Each path is a new rotation, seen through one point. The rows after it are directions, each followed by how far the rotation turns it, in degrees a step (0 if it stays put).
Each turn is a multiple of 5 degrees from 10 to 175, or 0.
Each row of a path follows its step; steps can be skipped.
Rotation 1:
step 2: [.15, -.01, .19, -.01, -.07, .11, -.05, .24, -.12, .16, .03, .06, -.01, -.07, -.05, -.05, -.04, .08, .02, -.04, .01, -.02, -.09, .25, -.23, .08, -.06, .11, .12, -.11, .09, .10, -.08, .00, -.01, .00, -.14, -.16, -.02, -.11, .15, .07, -.13, -.02, -.02, -.11, -.02, .01, -.05, .09, .07, -.14, .07, -.09]
step 13: [.12, .02, -.10, -.02, -.09, .10, -.02, .12, .10, .14, .06, -.08, .03, -.17, .15, .01, .00, .08, -.09, .08, .17, .16, -.11, .12, -.01, -.04, .18, -.01, .08, -.04, .08, .08, .17, .07, .18, -.08, .09, -.06, .01, -.14, .12, .09, -.07, .12, .03, -.06, -.14, -.10, -.06, .08, .06, .00, -.15, -.21]
step 19: [.08, -.06, -.08, .03, .10, .19, -.01, .00, -.01, -.02, .08, -.12, .06, .11, .01, .01, .05, -.11, .18, -.10, .10, .18, .13, -.16, .04, -.08, -.15, -.04, -.01, -.02, .08, -.07, -.02, .15, .02, .09, .11, -.08, .04, .06, .15, -.08, -.23, .01, .06, -.14, -.19, -.08, -.06, -.04, .14, .17, .00, .13]
step 20: [-.01, -.02, .01, .11, .01, .03, -.10, .15, .09, .11, .09, -.10, -.07, -.01, -.09, -.01, -.04, -.02, -.02, .08, .13, -.19, .08, .07, -.20, -.07, .04, .02, -.12, -.04, -.17, -.07, .08, .02, -.04, -.04, -.10, -.04, .06, .21, .01, .06, -.02, .11, .22, -.05, .00, -.05, -.20, -.04, .05, -.25, .10, -.21]
step 24: [-.01, .01, -.10, -.15, .12, .07, .11, .02, .00, .05, -.08, .02, -.10, -.05, -.02, -.22, -.09, .23, .01, -.10, -.06, .09, .01, -.03, .02, .11, .05, -.13, .10, -.08, .02, -.05, .18, -.02, .11, -.20, -.05, -.30, .00, -.08, .05, -.12, -.07, .06, -.19, -.07, .05, -.07, .01, -.05, -.06, .06, -.08, -.18]
step 25: [.02, .12, .04, -.05, -.10, .05, .02, .10, .01, .12, .04, .14, .05, -.04, -.16, .16, .16, .13, .03, .08, .16, .04, .04, -.14, .06, .06, .08, -.01, .03, -.02, .20, .02, -.11, .04, .06, .12, -.17, -.03, -.04, -.04, .06, -.13, .28, .04, .13, .00, -.06, -.01, -.16, .03, .18, .03, -.17, .05]
step 26: [.14, .11, -.27, -.03, .00, .13, -.10, .04, -.13, -.10, -.08, .00, .16, .02, .04, .07, -.06, -.07, -.02, .10, .11, .05, -.03, .08, -.05, -.05, -.04, .00, .09, -.05, -.13, -.01, .09, .11, .08, -.05, .02, .06, .12, -.20, -.06, -.19, -.19, .18, .00, .08, -.04, -.02, -.07, -.09, -.05, -.26, -.03, .11]
[-.02, .01, .01, .06, .00, -.03, -.02, -.01, .03, .00, .05, -.02, .01, .02, -.02, .00, -.03, -.06, .01, -.01, .00, .07, .03, .00, -.01, .03, .01, -.02, -.05, -.01, -.03, -.01, -.05, .00, -.04, -.01, -.05, .01, -.02, .02, -.01, .02, -.05, .06, .00, -.03, -.01, .02, .02, .04, -.01, .02, .01, -.02]	35
[.02, .04, .01, -.03, .01, .00, -.01, .02, .02, -.01, .02, -.01, -.02, .00, .01, .02, .00, -.01, .00, .04, -.02, -.03, -.07, .00, -.01, .03, -.07, .00, .02, .07, .01, .00, .03, .00, -.03, .00, .00, -.04, .04, .04, -.01, .00, -.07, .01, .03, -.02, -.01, -.02, -.04, .03, -.04, .04, -.01, -.03]	100
[-.07, .04, .05, .01, -.06, -.01, -.02, .03, -.03, .05, .03, -.01, .05, .05, .01, -.01, .00, .00, -.02, .03, .01, -.03, .01, -.04, .01, .02, -.04, -.03, -.03, .02, -.05, .02, .00, -.04, -.02, .00, .00, .01, .01, .01, .01, -.01, .03, -.02, .01, .04, .00, .00, -.04, -.03, .04, -.01, .00, -.01]	135
[-.02, -.04, -.02, .02, .06, -.01, -.06, -.01, -.04, .01, .01, -.04, .01, .00, -.04, -.03, .00, .01, .02, -.05, -.02, -.04, .00, -.03, -.06, .03, -.04, .00, .04, .02, -.05, .00, -.01, .00, .04, .01, .05, .02, .00, .03, -.01, -.01, .01, .04, -.01, -.03, .01, -.02, .03, .02, .03, .03, -.01, .01]	90
[.01, -.01, .01, .00, .00, -.01, .03, .04, .05, .03, .02, -.05, .01, .01, .03, .01, -.02, -.03, .01, -.04, -.03, -.04, .05, .04, .02, -.01, -.01, .02, -.03, .01, .00, .02, .01, .00, .02, .02, .01, -.02, -.02, .04, .06, -.03, .01, -.04, .01, -.02, .03, -.06, .04, .04, -.03, -.04, .01, .00]	35
